In the rows, zero is written as 128.
Where one turn sends some rows of the set: a few examples, then the rows asked
Q802: [141 137 112 132 108 119 117 136 150 135 115 113 144 146 128 178 146 144
 143  96 163 115 114 123 110 158]
Q788: [ 82 138 135 125 148  99 121 135 144 112 156 128 141 123 138 124 151 133
 161 111 118 130 147 170 125 140]
Q931: [ 96 146 143 115 153 103 142 126 128 124 168 127 129 117 137 143 137 136
 158 108 116 144 154 160 107 148]
Q822: [ 91 152 150 117 134  93 121 129 150 115 168 117 128 112 137 140 151 123
 153 109 120 143 146 170 117 160]
Q905: [139 122 125 121 101 109 114 147 140 138 114 122 167 134 112 168 149 144
 123 112 163 116 114 130 105 154]
Q667: [147 121 112 142 108 133 111 152 146 127 117 111 131 127 131 143 145 142
 127 131 151 116 104 126 121 141]
Q53: [ 98 148 146 118 135  89 120 130 153 112 172 122 124 109 142 137 151 124
 155 110 119 137 145 171 112 160]
Q166: [ 84 132 135 123 154  99 124 134 145 114 154 128 135 119 137 124 150 127
 157 108 121 126 144 170 119 130]
Q556: [160 130 137 118 117 121 110 138 124 131 134 138 147 113 120 151 134 170
 118 109 130 102 106 122 114 158]
Q508: [ 84 131 138 126 155  94 121 132 145 114 153 123 141 120 139 128 149 136
 160 108 116 130 150 166 116 133]
Q20: [140 123 134 131 100 139 132 152 146 149 106 110 143 113 140 168 151 137
 119 117 148 115 114 142 113 143]
Q654: [ 86 133 132 122 153  93 126 137 150 112 155 123 134 118 138 127 148 138
 161 109 117 124 148 171 120 138]
Q929: [ 96 145 150 119 138  96 118 127 152 114 171 126 122 109 139 132 152 117
 148 112 124 139 140 172 113 156]
Q530: [ 95 151 147 118 134  98 119 128 147 113 173 127 130 114 140 135 151 121
 153 114 121 143 146 170 114 163]
Q11: [155 128 114 146 101 123 119 151 124 135 125 130 134 122 138 154 139 139
 140 115 145 122 108 111 103 131]
Q197: [146 120 133 128 104  95 113 144 121 144 117 140 163 126 112 166 143 157
 126 106 150 115 113 126 110 153]
Q77: [142 119 118 137 110 140 134 148 149 126 108 113 154 144 131 167 147 161
 128 110 136 119 115 143 128 150]
Q308: [ 80 140 138 123 151  95 127 135 143 116 152 122 139 120 135 130 149 136
 161 106 116 130 148 169 125 136]
Q988: [149 136 126 145 107  95 106 134 129 140 118 137 138 134 127 173 142 161
 147  88 144 112 108 121 123 158]
Q354: [ 94 145 151 120 138  92 114 126 154 113 168 118 130 112 141 137 153 122
 151 113 122 142 147 169 111 159]
Q5: [149 118 135 119 111 108 115 139 133 142 120 127 153 129 108 164 141 160
 112 121 156 118 112 134 115 170]
Q528: [101 140 142 117 155 105 138 123 128 123 171 137 125 114 141 136 138 127
 154 108 120 140 149 161 100 141]
Q892: [163 128 130 147 100 116 105 146 130 134 131 129 119 113 133 147 141 147
 124 127 139 123 100 122 122 157]
Q233: [101 141 136 115 153 101 142 127 134 121 170 129 127 115 143 140 137 135
 160 108 118 138 154 160  99 147]
Q343: [145 126 141 142  93 119 127 153 127 153 109 132 145 105 143 169 149 142
 130 102 135 115 112 134 113 135]
Q338: [ 96 143 138 118 153 107 139 125 127 121 170 135 133 120 140 135 138 134
 159 112 117 141 154 161 106 147]
Q497: [156 129 141 144  92 115 114 143 143 127 122 128 141 126 131 167 150 163
 123 107 123 124 105 145 138 171]
Q525: [145 134 124 123 101 117 105 151 136 123 123 133 167 120 125 155 146 149
 135  94 139  97 108 118 103 135]
Q753: [100 139 145 118 156 102 135 121 131 122 170 129 130 116 142 140 138 136
 155 111 117 144 155 158 100 148]
Q706: [150 134 127 108 107 137 109 143 153 121 130 112 153 122 120 155 145 148
 114 116 150 103 108 128 107 161]
Q574: [149 120 148 136 105 127 126 146 132 153 111 124 131 104 137 162 145 156
 113 120 134 115 109 144 128 153]
Q65: [149 128 124 133 124 118 114 128 143 139 118 118 127 140 120 168 138 169
 129 110 152 115 109 131 131 175]
Q597: [157 135 127 141  91 125 136 144 129 133 125 133 153 133 139 182 143 151
 138  94 130 131 116 128 106 151]

Q802 moves to Q65
Q929 moves to Q528
Now these:
Q11 moves to Q667
Q597 moves to Q77
Q788 moves to Q530
Q822 moves to Q931
Q53 moves to Q233
Q706 moves to Q556
Q574 moves to Q343
Q197 moves to Q905
Q508 moves to Q354

Where one turn sends some rows of the set: a few examples, then the rows asked
Q630: [114 114 143 122 110 115 131 101 147 139 106 100 132  96 134 166 122 147
 145 159 131 126  70 109 140]
Q783: [107 157 107 143 113 109 151 102 121 124 119 126 103 125 108 152 150 119
 141 168 129 164  97 122 148]
Q149: [127 100 115 138 136 112 122  84 155 142 103 110 145 125 150 177 123 156
 144 147 117 131  90 110 129]
Q368: [130 114 141 131 105 122 141 110 129 153 115 101 107 111 120 174 122 122
 128 142 119 139  88 106 133]
Q918: [ 91 130 125 159 118 119 164 105 179 129 125 117 132 113 145 141 120 142
 143 141 138 146  77 117 150]
Q900: [119 156 127 118 118 131 149 109 137 133 105 118 115 114 112 132 121 122
 125 174 123 173  99  97 144]
Q927: [144 112 129 139 114 125 142 109 116 152 109 103 105 111 121 157 130 137
 141 160 137 140  84 103 126]
Q391: [113 167 133 147 121 119 146 108 152 115 122 106 134 116 132 117 112 159
 147 152 124 140  76 112 171]
Q581: [118 120 131 169 169 120 137  90 141 121 120  91 136 154 126 141 137 178
 128 141 107 152  84 117 121]
Q615: [101 115 137 146 136 122 156  86 157 102 126 102 152 137 129 129 114 158
 143 158 130 150  94  92 160]
Q215: [101 125 139 148 123 128 155 108 160 108 115 101 132 112 137 116 109 156
 145 150 135 145  98 102 155]
Q599: [133 176 111 138 123 127 163 118 116 131 131 136 117 123 128 147 139 134
 143 159 113 165  84 118 146]
Q283: [135 154 107 147 162 126 126 108 108 113 121 116 138 142 115 160 122 141
 139 143  95 161  81 140 119]
Q533: [139 116 113 139 131 116 128  86 135 169 113 104 113 126 134 170 128 143
 122 134 107 142  97 109 116]
Q358: [130 138 138 153 153 135 147 109 109 121 115 116 116 141 120 174 159 140
 110 149 100 167  97 116 126]
Q432: [127 153 125 112 115 130 150 119 156 122 143 103 109 120 133 155 126 132
 106 155 137 150  80 108 170]
Q863: [142  99 110 130 137 118 131  90 119 147 114  99 119 122 123 162 109 145
 127 145 112 146 103 110 112]
Q170: [ 86 132 128 148 111 106 155 105 165 109 148 116 120 122 139 141 140 144
 153 153 133 140  93 120 159]
Q335: [120 145 116 161 161 116 124 104 170 119 146 107 146 139 141 148 113 157
 138 143 113 138  59 139 138]
Q726: [114 148 112 140 114 129 169 113 132 134 103 138 121 120 124 160 137 114
 139 157 125 174  97 108 142]
Q82: [132 140 119 143 160 140 129 107 115 127 107 124 123 137 129 165 152 135
 132 148 101 170  99 126 103]
Q121: [123 149 111 132 156 111 109  98 137 128 135 109 105 143 114 158 148 135
 113 168 100 163 100 133 116]
Q259: [129 103 141 133 113 125 140 110 145 132 112 111 130 110 149 171 135 149
 154 160 134 126  88  99 142]
Q716: [126 142 127 121 160 134 114 106 139 132 120 111 123 133 115 163 127 121
 108 158  97 171  89 125 105]
Q647: [117 125  99 127 149 123 143 105 149 120 148 106 144 157 139 182 132 147
 140 121 107 155  76 135 120]
Q46: [118 137 109 142 153 114 120 102 114 109 122 114 114 146 114 170 147 135
 127 151  95 163 114 138 118]
Q969: [113 114 134 163 167 133 121 101 146 105 116  95 140 131 142 138 127 167
 143 134 115 142  89 130 114]
Q357: [ 96 117 119 150 155 103 116  98 171 104 148 100 134 144 132 158 130 154
 136 150 110 140  86 143 126]
Q384: [103 112 133 147 161 117 146  95 158 122 151  97 135 142 128 160 122 158
 108 133  95 154  81 128 115]
Q729: [104 147 131 145 120 125 168  93 127 119 106 130 136 121 117 172 144 118
 131 161 130 165  81 106 161]
Q370: [141 146 114 122 134 133 146 124 105 110 108  95 116 147 117 156 135 156
 124 137 103 166 110 113 140]
Q437: [119 140 135 149 155 129 130 108 142  93 143 104 145 132 149 138 114 170
 143 126  96 136  95 129 140]
Q314: [114 151 124 127 113 115 141 109 132 116 129 117 101 129 106 147 135 114
 126 173 121 164 115 107 157]
Q36: [101 127 129 153 155 110 114  95 153 101 135  96 127 141 140 140 146 176
 144 143 105 137 102 133 128]
Q55: [104 119 136 149 161 127 122 102 177 123 142 101 134 128 148 154 123 151
 121 132 108 142  78 134 113]
Q869: [132 168 123 128 122 126 143 123 132 119 119 118 127 134 104 151 104 114
 128 162 106 166  91 111 160]
Q608: [123 150 109 145 118 127 160 112 113 104  97 106 125 121 123 157 135 146
 142 140 146 150  79 122 168]
Q504: [143 164 124 131 159 133 119 113 140 131 149 117 123 146 132 157 129 137
 115 148  85 160  90 125 124]
Q146: [132 155  93 122 135 117 147 118 144 145 130 105 112 143 114 173 134 137
 109 152 118 168  64 131 130]
Q520: [125 139 131 133 158 125 136 103 124 127 125 105 116 130  99 166 134 131
  94 172 109 169  71 124 118]
Q589: [117 148 143 121 126 133 157  95 133 118 126 120 122 115 119 141 139 132
 118 184 132 165  90  89 159]
Q238: [ 90 135 132 150 116 105 137 101 160 101 124  98 125 128 120 127 126 148
 155 162 138 139  93 114 167]
Q848: [111 142 120 152 118 122 168 122 159 105 146 127 140 124 143 149 108 139
 149 146 125 144  82 120 168]
Q168: [ 84 134 132 149 128 112 167  76 168 129 137 114 145 123 142 145 135 157
 138 142 124 148  72 107 152]
Q936: [125 104 124 114 136 115 124  82 147 139 119 103 137 107 152 159 120 168
 136 150 110 131  96 108 123]
Q269: [116 133 130 119 135 130 122  96 164 100 135  82 146 137 130 143 106 145
 133 144 138 138  75 110 165]
Q695: [132 146 120 118 156 129 112  94 139 121 123  77 136 155 127 134 131 175
 136 138 107 151  85 113 130]
Q163: [109 141 115 141 132 131 152  93 142 112 139 110 139 126 161 156 150 162
 157 121 139 136  72 123 152]

Q149 moves to Q863
Q269 moves to Q647
Q335 moves to Q283
Now these:
Q55 moves to Q82
Q357 moves to Q46
Q729 moves to Q615

Where one turn sends some rows of the set: a few examples, then the rows asked
Q506: [162 133 139 111 140 116 128 142 139 133 122 107 110 147 113 116 155 113
 151]
Q652: [142 124 135 127 113 145 148 157 136 141 112 147 112 145 101 102 114 125
 141]
Q541: [105 123 109 106 135 150 174 104 116 123 121 124 133 135 119 145 158 113
 132]
Q656: [125 146 125 136 120 142 134 146 120 138 118 129 104 134 138 120 133 141
 152]
Q680: [ 96 120 114 134 145 116 146 129 134 146 116 139 165 141 101 145 149 134
 138]
Q833: [122 109  98 130 129 119 161 134 135 155 124 140 177 148 105 138 128 129
 128]
Q242: [153 130 125 131 101 126 142 145 110 121  91 117 121 137 119 113 134 129
 149]
Q578: [108 128 139 107 110 148 131 140 129 123 139 108 138 158 114 159 154 103
 141]
Q171: [121 161 146 123 117 142 165 138 155 142 133 128 143 141  89 159 140 135
 145]
Q336: [154 136 121 112  86 131 168 137 130 131 125 101 162 151 104 153 132 119
 136]
Q547: [118 116 115 137 144 135 150 135 132 135 130 146 173 146 115 157 146 112
 124]
Q474: [157 144 148 140 122 155 146 152 130 116 104 138 122 136 111 127 140 115
 143]
Q418: [159 128 140 114 143 112 135 143 139 133 132 128  99 142 121 122 141 117
 139]
Q2: [114 122 126 113 100 115 161 134 126 130 142 133 124 140 123 162 119 134
 124]
Q172: [104 118 134  98  96 120 148 139 140 144 119 113 138 157  75 128 131 128
 147]
Q637: [171 147 132 118 141 124 141 144 147 145 137 116 113 144 122 121 143 121
 147]
Q63: [133 132 108 107 129 163 193 111 133 135 119 125 152 142  97 136 149 108
 132]
Q192: [105 132 108 103 136 157 185 110 139 150 122 131 138 141  92 126 145 123
 139]
Q819: [176 124 128 110 130 114 141 145 138 139 131 116 112 148 120 114 135 114
 140]
Q50: [115 100 109 125 131 118 142 132 122 132 110 127 178 151 101 140 150 111
 131]
Q299: [142 134 123 124 111 165 129 158 127 144 120 114 124 155 123 104 135 113
 154]
Q135: [126 116 103 105 123 140 193 105 119 126 115 131 140 135 107 138 140 116
 124]
Q244: [120 129 105 134 137 137 147 134 137 151 120 120 188 151 105 143 155 120
 142]
Q943: [100 119 102  96 128 151 170 107 122 139 115 111 140 147 102 123 157 113
 143]
Q841: [160 138 132 112 136 107 139 141 144 147 124 114 106 142 110 109 141 131
 151]

Q547 moves to Q244
Q171 moves to Q578
Q242 moves to Q652
Now these:
Q192 moves to Q541
Q418 moves to Q637

